Here are some numbered points:
[ 21   0 -36  10  -4 -22  31 -25  -6  -3  43  20  -8  36 -31 -18 -60  20
 -47  35 -25  -1 -54   9   8 -46 -24  -8 -37  -9 -27   8  10  22  22 -20
 -51 -11 -18  13  23  18 -36 -36  42 -33   0  67] 0
[-21 -24  16  49   0  50   7  38  24  15 -13  -1   7  21   8  -9 -28  60
  41 -11  25 -10 -19  -3 -86  -1  35  62  17 -12  57  -1  -5 -87  19 -17
  30 -57   2 -69 -13  -8  16 -21  -4 -42  37 -23] 1
[-28   6  -4   6  10 -15  24 -21 -15  -9  17   9 -11  27  -1 -15 -26  23
  -8  48 -28  18  -3 -19  17 -12  -5 -10 -16 -68  11  10   5  21   7 -19
   2  10  -8  16  27   6 -15   6  -6 -42 -11  -9] 2
[-33 -20  20  43 -11  38  22  39  19 -15 -13  18  -7 -53  -7 -11  -7  19
  67  24 -12   2 -12   5 -25   1  20  51 -24 -13 -46  50 -20   3  12 -20
 -29  28  15  41  26  24  -6  37   9  -7 -12  -9] 3
[-36  -9  13  -8 -24 -14  -4  22 -18 -15 -51   0   3  -7  22  26  32 -37
  32 -30   5  20 -10  -4  42  26  20  -7   5 -28  24 -15   8 -21 -53  -4
  41 -10  13  23  10  -5  -7  29  -3  27 -54 -19] 4
[ 18 -11  15 -41 -34  -2 -13 -26 -46  -9  25  16  18 -34  -5  61  12 -25
 -80 -29  -7 -29 -55  40  36   4   5 -78 -46  47 -31  12  -8  16 -47  28
  17 -24   2  -4 -22  30 -22 -21 108 -38 -22  37] 5
[ 70 -25 -21 -42  -6 -26   7   2  21  26  37  -7  -9  18   0   8  -1 -10
 -58 -32  35 -32 -18 -11 -33 -33 -33 -15   9  93 -14   4  -3 -42  18   4
 -56  -5 -42 -40 -32 -16  30 -41  14  19  44  41] 6
[  2 -10  -4  65  16  41 -22  62  -1 -13  15 -23 -35 -76 -35 -28 -24  14
  12  75 -26  31  -8  -9 -22  -2   1  57 -30  -7 -91  68  -3  34   9 -24
 -95  -4  -9  15  -7  12   7  33  14  67  -8  20] 7
[-22  33  43 -28 -25 -52  27   3 -27 -28  -7 -21  19  15 -13  18  34 -83
 -32 -29 -36  14  -1 -19  93   3   0 -46 -11 -13 -29 -44   8  10 -43  23
   0 -16  -2  35  -3  -7 -16  20  10  41 -62  35] 8
New points follow, each followed by the number of its nearest point above by angle.
[  0 -38  21  -8 -33  50  21 -47  18 -36 -85  43   9  47  17 -43   3 -29
 107 -59   3 -15 -73  42 -57 -17  21  32   3 -47  40 -24 -56  -9  24 -49
  50  17  50   2   1   0 -31   6  44 -37 -28 -27] 1
[ 50  83  24  -2  66  14 -51 -69  21 -10  63 -18  -7  44 -27 -60 -71  24
 -14  49  10 -45  11 -15 -28  10 -34 -12  21  -7  10 -15  11  42  69 -24
 -64   4   9 -30  10  -3 -17 -25 -47  -6  87   8] 0
[  8 -12 -23  24   7 -23  84  -5 -42  13  25   1   1  12  33 -14  30   5
 -36   0  20   3  31 -11 -25 -47  -2  26   8 -25  22  10  42 -23   8  56
  29 -11 -25 -64  -9   7  13 -10 -52 -59  20  -2] 1
[ 45 -28 -51 -25 -18 -40  42  -9 -12  22  35   2 -28  41 -12  19   6   0
 -60 -44  20  12 -15 -29 -25 -65 -49 -35  15  54  21 -41 -19 -27 -13 -15
 -31 -53 -32 -64 -25 -36  -1 -50  -4 -19  37  33] 6
[ -9  48  -7  22  51  18 -23 -10  38 -19   3 -16 -10  13  -3 -17 -30  10
 -10  64 -22  37  11 -28 -12  26 -41   6  -4 -40 -12  12  -2  50  44   7
 -81  25  -6  20  28  37  10   4 -41  24  13  11] 7
[  7  28   3 -15  20  17 -47  18  11   3 -25   1  27   8   9  46  29 -40
 -33 -56  50  19  17 -14 -10  28 -53 -43  28  54  35 -27  -9 -11 -17  36
 -24 -43   8 -28  -5   1  26   9 -21  59  24   4] 6
[ -18   37   17  -22  -28  -69   41  -37  -27    1    8  -35   -3   13
    2  -11  -32   -7  -46   57  -53  -12  -16   -6   75   15   46  -19
  -18 -100   -1  -12   48    9    3   20   42   10   14   49   15  -14
    2    7    1  -82  -28   -2] 2
[-14  51   2  16  26   8  -9  -1  39 -16   3  -9  -9  13 -12 -14 -35  -8
 -14  41  -2  25  16 -23   6  13 -26   1  -1 -26 -11  18  -1  28  24   8
 -42  10  -5  11  32   4  11  13 -51  32  11   2] 7
[  -5   46   50  -54   58    6 -127  -30   38   -7  -54  -53   46    2
   -6   15   -2  -25    8  -38   -5  -62   53   23  -38   43  -45  -38
   28   69   33  -25   40  -38   33  -14   44  -24   -7  -22    6  -81
  113   -5  -83   38   57  -63] 6
[ 20  38  29 -37  13  -8 -71  -3  41   1 -12 -38  34   4 -31 -11 -26 -26
  13  11 -13 -64  16 -18   3  47  29 -15  11   6  -8 -31  19 -17  49 -47
  17 -20  15   3   0 -33  49  11 -36  18  39 -63] 1
[-52  45  23  -4  23 -25 -34  53  36  -6  -8 -38 -17 -26   5 -32 -30 -37
  17  54 -23 -10  56 -37  69  28  17  -9  -5 -42 -64  -5  26  37 -12 -39
 -32  31  -7  30  32 -39  56  68 -46  88  22 -32] 7
[  5   4  13   1  -6  28 -14  22  -2  10 -21 -11   5  -4  18  32   8  -3
 -34 -13  16  14  13  -2 -21  12  -9 -17   5  15  13  10 -14 -26 -16  25
 -16 -18   4 -28  -2  22  19 -20  -4  15   5  10] 6
[ 10 -28  -8 -24 -24 -35  25  19 -13   8  -1 -22 -18 -15 -10  -6  42 -39
   7 -26  -5   6  -6 -24  32  -6   5 -25  26  28 -29   3  -5  -3 -24  -9
   7  -8   2  15 -11 -36  -5  -3  -9  51 -21  26] 8
[ 16  40  12 -41  19 -57 -38 -28  -9  14  31 -41  21  38 -13  11 -29   8
 -98  33  -7 -24  32 -30  55  18 -28 -55  17  -9  14 -18  44 -25  10  23
   2 -12 -16 -29  -2 -38  26 -13 -25 -26  50 -11] 6
[-13  -3  44  16 -18  -3   1  43 -47  -1  20 -46  -4 -27  27  33 -31  39
 -89  79  -7  37 -19  12  31  37  43 -32 -56 -35 -36  38  29  19 -48  60
 -47 -22 -45   3  -2  34  51   0  52 -37   7  12] 5
[  5   5  -2  33  21 -14  44 -13  -9  32  54 -21  -8  22 -17 -49 -25  26
  13  66 -16   3  -3 -15  18  -9  32  30   7 -56 -29  15  44   6  28  -1
 -27  14  -6  18   2  -1 -34 -26 -17 -32  -2   4] 2
[  5 -16 -17  26  13 -14  33 -20  -7   8   7  -4  -2  39   5 -16  -2  23
  -9   8  26  20   3  -8  -3  -1   8  29  23 -40  46 -31  26 -32   8  11
  12 -21  -6 -14  -9   4   0 -23 -21 -51  -9   3] 1
